In the data rows, 50 means zero.
Here are some points:
Array([20, 44, 59, 62, 59, 61, 51, 42, 56, 34, 70, 72, 58, 55, 65, 38, 38, 46, 37, 63, 57, 46, 41, 52, 46, 41, 56, 13, 77, 70])
Array([55, 88, 48, 28, 68, 50, 71, 66, 59, 55, 32, 51, 55, 94, 71, 20, 61, 52, 43, 43, 75, 46, 46, 37, 31, 64, 37, 53, 33, 15])
Array([60, 71, 74, 60, 31, 49, 39, 73, 43, 52, 48, 34, 62, 38, 47, 40, 76, 28, 49, 45, 31, 53, 71, 59, 62, 49, 48, 55, 34, 31])
Array([63, 11, 36, 32, 62, 74, 78, 00, 22, 56, 30, 52, 19, 66, 57, 07, 00, 44, 35, 89, 78, 08, 48, 37, 12, 99, 54, 56, 51, 67])
Array([41, 62, 67, 39, 23, 39, 91, 47, 21, 25, 56, 45, 17, 71, 53, 37, 71, 33, 49, 61, 59, 11, 51, 50, 31, 76, 41, 15, 53, 61])
Array([58, 59, 63, 46, 61, 71, 49, 40, 38, 54, 37, 56, 50, 53, 44, 66, 56, 31, 58, 49, 43, 58, 58, 65, 54, 61, 50, 43, 51, 55])
Array([32, 66, 75, 37, 79, 62, 60, 36, 37, 55, 65, 45, 48, 84, 44, 46, 60, 44, 58, 49, 50, 54, 31, 33, 41, 39, 38, 47, 57, 45])
Array([40, 50, 33, 29, 58, 60, 50, 38, 76, 40, 93, 24, 41, 34, 62, 31, 39, 34, 53, 66, 57, 54, 38, 61, 37, 05, 69, 31, 46, 58])
Array([58, 55, 62, 48, 51, 54, 45, 32, 44, 41, 43, 39, 58, 44, 39, 55, 65, 45, 52, 48, 49, 49, 45, 62, 71, 62, 54, 54, 43, 30])
Array([99, 87, 75, 40, 32, 60, 51, 84, 30, 68, 50, 43, 08, 00, 49, 94, 64, 44, 10, 99, 25, 44, 58, 05, 72, 20, 41, 37, 10, 60])
Array([47, 39, 44, 58, 26, 49, 51, 61, 36, 47, 62, 50, 55, 44, 51, 75, 47, 62, 64, 41, 44, 46, 42, 37, 48, 37, 44, 66, 47, 50])
Array([53, 49, 53, 44, 50, 61, 57, 53, 43, 60, 62, 50, 45, 45, 38, 60, 40, 32, 43, 44, 31, 40, 64, 59, 56, 49, 46, 56, 56, 37])
Array([51, 48, 57, 52, 42, 58, 72, 32, 39, 45, 56, 68, 60, 37, 52, 85, 36, 43, 45, 39, 64, 39, 55, 58, 56, 35, 62, 45, 25, 56])
Array([46, 20, 43, 58, 41, 55, 39, 54, 59, 63, 67, 44, 31, 33, 73, 74, 36, 36, 45, 48, 26, 44, 58, 43, 55, 33, 42, 62, 58, 47])
Array([31, 16, 48, 48, 61, 49, 73, 27, 57, 41, 61, 51, 71, 51, 80, 49, 29, 62, 57, 63, 52, 33, 37, 44, 26, 61, 84, 36, 57, 46])
Array([40, 66, 52, 52, 32, 50, 71, 55, 31, 37, 42, 63, 64, 41, 34, 39, 64, 49, 44, 37, 65, 40, 41, 40, 74, 44, 53, 25, 51, 55])
Array([34, 67, 38, 41, 68, 47, 57, 53, 32, 48, 30, 56, 44, 57, 27, 52, 58, 45, 40, 32, 85, 33, 15, 37, 57, 48, 75, 19, 23, 68])
Array([41, 62, 49, 45, 52, 37, 67, 66, 38, 34, 31, 24, 57, 46, 11, 46, 53, 75, 66, 20, 76, 32, 44, 58, 74, 46, 64, 75, 24, 73])
Array([35, 20, 31, 46, 30, 37, 54, 34, 37, 64, 37, 45, 44, 64, 46, 53, 50, 60, 50, 61, 31, 55, 45, 36, 41, 27, 53, 54, 50, 80])
Array([57, 53, 40, 33, 53, 51, 24, 36, 52, 56, 63, 44, 04, 59, 23, 33, 59, 31, 26, 56, 52, 36, 45, 50, 51, 66, 42, 51, 76, 43])
Array([44, 55, 65, 39, 55, 41, 70, 33, 41, 69, 36, 53, 76, 48, 55, 65, 47, 44, 30, 25, 69, 59, 16, 30, 50, 53, 79, 42, 11, 33])
Array([48, 62, 33, 54, 58, 68, 51, 58, 28, 52, 27, 51, 52, 46, 47, 52, 57, 50, 50, 50, 47, 61, 41, 33, 50, 27, 51, 56, 14, 79])
Array([39, 51, 54, 42, 33, 26, 59, 45, 41, 42, 51, 50, 69, 52, 63, 52, 49, 51, 52, 66, 55, 46, 44, 56, 24, 68, 56, 51, 51, 50])
Array([54, 54, 46, 44, 63, 48, 48, 45, 55, 66, 61, 46, 61, 61, 52, 54, 43, 49, 53, 64, 40, 55, 42, 46, 35, 58, 33, 57, 36, 47])
Array([44, 48, 33, 67, 47, 61, 55, 45, 58, 53, 48, 46, 69, 24, 56, 53, 54, 60, 71, 35, 43, 58, 73, 39, 67, 60, 47, 57, 81, 66])
Array([58, 86, 47, 40, 68, 48, 44, 84, 71, 76, 62, 59, 41, 27, 41, 50, 54, 40, 29, 38, 51, 59, 59, 62, 49, 53, 34, 55, 50, 58])
Array([40, 34, 53, 57, 42, 40, 46, 81, 47, 28, 64, 40, 28, 42, 72, 88, 16, 29, 33, 03, 37, 72, 31, 20, 66, 32, 49, 47, 27, 00])
Array([57, 22, 26, 58, 46, 86, 58, 42, 23, 63, 39, 53, 53, 34, 74, 55, 33, 56, 47, 46, 40, 38, 86, 42, 91, 67, 66, 47, 67, 49])
Array([51, 47, 30, 59, 42, 59, 39, 52, 51, 70, 56, 69, 34, 25, 17, 77, 18, 17, 39, 65, 29, 33, 72, 55, 57, 33, 39, 56, 48, 78])
Array([60, 62, 30, 37, 75, 75, 39, 61, 83, 66, 43, 49, 50, 51, 50, 51, 41, 36, 49, 57, 44, 54, 62, 54, 42, 50, 47, 68, 62, 55])
Array([40, 41, 26, 56, 56, 36, 57, 58, 48, 57, 51, 59, 50, 54, 46, 64, 33, 43, 53, 36, 72, 32, 42, 28, 59, 47, 49, 42, 33, 38])
Array([71, 44, 27, 56, 67, 35, 10, 36, 76, 46, 99, 49, 38, 79, 25, 32, 66, 63, 52, 71, 19, 59, 43, 40, 45, 46, 34, 53, 70, 50])
16 more points follow, each with its number after it:
Array([52, 26, 32, 38, 76, 70, 67, 38, 36, 49, 33, 54, 58, 14, 99, 99, 36, 79, 37, 18, 41, 84, 49, 05, 83, 59, 83, 41, 12, 50]) 0
Array([41, 64, 69, 37, 48, 66, 47, 51, 58, 36, 49, 57, 61, 34, 66, 36, 58, 39, 54, 34, 40, 64, 53, 67, 37, 51, 52, 29, 40, 52]) 1
Array([46, 27, 35, 32, 52, 27, 64, 11, 73, 56, 69, 72, 62, 65, 37, 52, 40, 43, 67, 46, 65, 47, 48, 44, 35, 44, 33, 66, 22, 25]) 2
Array([49, 48, 65, 42, 53, 63, 83, 45, 25, 30, 34, 61, 59, 31, 60, 62, 57, 50, 48, 41, 77, 55, 24, 25, 47, 48, 66, 33, 18, 49]) 3
Array([61, 11, 55, 63, 31, 41, 48, 60, 27, 35, 20, 30, 56, 57, 72, 48, 72, 87, 80, 67, 25, 53, 43, 79, 62, 29, 56, 41, 61, 39]) 4
Array([80, 50, 45, 34, 67, 65, 43, 60, 45, 54, 46, 42, 23, 25, 43, 62, 47, 67, 39, 43, 37, 41, 42, 25, 61, 67, 48, 66, 53, 56]) 5
Array([44, 51, 50, 61, 42, 37, 53, 40, 49, 44, 41, 50, 59, 49, 41, 58, 57, 55, 61, 41, 62, 56, 46, 49, 63, 37, 57, 49, 58, 80]) 6
Array([55, 55, 53, 43, 48, 60, 35, 61, 38, 49, 30, 52, 29, 32, 45, 44, 34, 52, 37, 54, 37, 55, 65, 77, 57, 60, 46, 61, 40, 39]) 7
Array([44, 42, 55, 53, 52, 43, 24, 62, 59, 37, 65, 50, 50, 37, 61, 37, 61, 49, 48, 39, 29, 82, 57, 53, 60, 49, 36, 42, 73, 49]) 8
Array([04, 53, 37, 46, 99, 32, 20, 24, 99, 62, 99, 73, 99, 69, 56, 53, 35, 45, 06, 06, 38, 65, 59, 55, 34, 03, 59, 09, 80, 95]) 9
Array([58, 65, 75, 54, 45, 50, 46, 51, 45, 49, 42, 41, 42, 55, 48, 43, 39, 32, 49, 72, 53, 47, 62, 63, 28, 43, 65, 56, 37, 59]) 10
Array([56, 58, 56, 63, 55, 53, 56, 55, 68, 45, 64, 49, 59, 44, 50, 62, 57, 47, 43, 42, 64, 53, 70, 33, 50, 37, 39, 55, 55, 41]) 11
Array([46, 48, 46, 52, 52, 47, 51, 43, 49, 50, 46, 55, 57, 52, 45, 51, 56, 52, 54, 46, 55, 49, 48, 50, 48, 44, 50, 45, 48, 56]) 12
Array([75, 86, 68, 49, 33, 33, 60, 77, 58, 48, 70, 31, 38, 25, 44, 49, 85, 17, 47, 31, 46, 41, 74, 50, 64, 69, 53, 53, 62, 45]) 13
Array([44, 60, 57, 87, 34, 45, 54, 58, 47, 33, 42, 42, 79, 38, 39, 54, 63, 61, 80, 77, 45, 76, 75, 58, 36, 40, 54, 69, 23, 93]) 14
Array([60, 11, 43, 58, 30, 65, 54, 20, 27, 40, 60, 60, 52, 76, 15, 44, 35, 49, 79, 76, 46, 00, 62, 64, 64, 51, 38, 25, 93, 82]) 15
Which of these numbered points is nearest to each point below by angle, seen from the average point of the first points? Its number follows each.
Array([59, 78, 47, 53, 54, 33, 50, 59, 46, 71, 36, 46, 16, 48, 14, 47, 66, 67, 51, 62, 43, 47, 56, 41, 56, 52, 31, 67, 45, 75]) > 5
Array([69, 75, 63, 20, 78, 48, 99, 65, 43, 54, 03, 62, 57, 81, 45, 36, 51, 93, 25, 73, 99, 68, 07, 12, 31, 84, 73, 48, 00, 14]) > 3
Array([56, 53, 43, 68, 62, 56, 42, 25, 71, 31, 50, 52, 85, 44, 58, 46, 43, 42, 61, 59, 45, 58, 64, 47, 46, 52, 52, 71, 46, 59]) > 14
Array([59, 46, 57, 36, 90, 48, 86, 52, 59, 45, 07, 37, 53, 80, 51, 26, 59, 65, 50, 42, 67, 47, 27, 36, 46, 94, 59, 69, 00, 30]) > 3
Array([47, 56, 31, 45, 64, 37, 41, 54, 75, 57, 47, 72, 57, 65, 54, 23, 46, 38, 29, 39, 52, 55, 45, 72, 31, 43, 55, 40, 52, 49]) > 9
Array([22, 47, 51, 45, 55, 41, 45, 34, 35, 47, 93, 65, 42, 56, 35, 51, 38, 41, 29, 74, 50, 37, 29, 45, 37, 55, 57, 20, 50, 65]) > 9
Array([38, 82, 73, 29, 46, 42, 53, 51, 58, 51, 63, 63, 63, 53, 41, 45, 70, 21, 16, 37, 51, 35, 54, 58, 54, 68, 39, 24, 79, 23]) > 13
Array([47, 54, 42, 46, 52, 62, 39, 62, 46, 50, 35, 52, 38, 40, 52, 46, 35, 53, 43, 55, 31, 52, 58, 65, 52, 57, 47, 67, 44, 38]) > 7
Array([59, 44, 34, 76, 43, 46, 58, 76, 25, 33, 32, 42, 68, 35, 35, 53, 58, 46, 88, 57, 37, 64, 40, 80, 63, 39, 72, 42, 21, 70]) > 14
Array([63, 28, 42, 47, 21, 49, 23, 47, 32, 32, 35, 15, 69, 35, 73, 54, 62, 75, 64, 69, 24, 85, 08, 76, 58, 38, 76, 46, 23, 53]) > 4
Array([70, 67, 98, 35, 50, 66, 61, 61, 64, 46, 28, 63, 92, 34, 92, 39, 54, 24, 17, 23, 50, 83, 59, 92, 26, 39, 88, 36, 41, 35]) > 1
Array([52, 51, 63, 43, 26, 37, 52, 80, 39, 45, 58, 58, 28, 43, 57, 64, 30, 57, 32, 48, 37, 45, 50, 24, 56, 48, 49, 36, 20, 71]) > 0
Array([65, 47, 58, 67, 57, 55, 16, 41, 45, 42, 75, 56, 59, 51, 38, 49, 65, 40, 53, 32, 33, 72, 48, 57, 61, 42, 42, 50, 54, 30]) > 8
Array([29, 68, 52, 17, 64, 49, 48, 45, 46, 72, 65, 77, 63, 71, 44, 72, 57, 38, 45, 43, 59, 64, 01, 40, 39, 43, 13, 60, 25, 20]) > 2
Array([22, 44, 54, 39, 36, 47, 70, 76, 07, 63, 50, 65, 68, 41, 66, 68, 15, 50, 58, 18, 61, 37, 64, 77, 77, 57, 66, 31, 60, 62]) > 0
Array([38, 50, 40, 55, 63, 67, 53, 15, 43, 37, 51, 60, 63, 63, 46, 23, 80, 75, 57, 45, 42, 60, 29, 51, 49, 39, 56, 20, 60, 68]) > 12
Array([55, 59, 58, 51, 45, 35, 37, 46, 55, 36, 52, 50, 69, 43, 51, 44, 35, 46, 59, 52, 57, 39, 56, 80, 44, 38, 64, 57, 29, 50]) > 10
Array([33, 41, 53, 45, 59, 41, 50, 27, 70, 54, 60, 64, 47, 77, 49, 62, 45, 51, 70, 35, 42, 40, 51, 44, 49, 56, 42, 72, 46, 22]) > 2
Array([56, 39, 45, 59, 35, 39, 57, 72, 29, 36, 40, 49, 48, 38, 32, 52, 42, 47, 63, 63, 45, 44, 47, 64, 59, 52, 57, 58, 25, 52]) > 14
Array([27, 43, 39, 41, 23, 68, 47, 58, 70, 60, 73, 74, 70, 47, 82, 99, 00, 32, 60, 50, 49, 29, 85, 35, 46, 22, 71, 58, 91, 75]) > 9
Array([50, 43, 29, 30, 99, 69, 28, 10, 99, 62, 48, 61, 75, 93, 63, 40, 21, 40, 67, 50, 54, 72, 53, 41, 12, 66, 30, 99, 18, 15]) > 2
Array([87, 26, 59, 64, 34, 32, 40, 29, 59, 63, 37, 22, 65, 69, 57, 28, 58, 60, 80, 55, 44, 26, 66, 62, 73, 67, 74, 60, 76, 31]) > 4
Array([64, 44, 41, 53, 54, 54, 41, 71, 39, 37, 39, 44, 21, 36, 32, 37, 24, 58, 51, 53, 42, 42, 58, 79, 57, 54, 33, 55, 44, 22]) > 7
Array([50, 57, 48, 46, 47, 53, 61, 54, 43, 58, 35, 53, 52, 59, 55, 40, 43, 66, 44, 51, 53, 44, 33, 47, 42, 59, 58, 46, 40, 49]) > 3
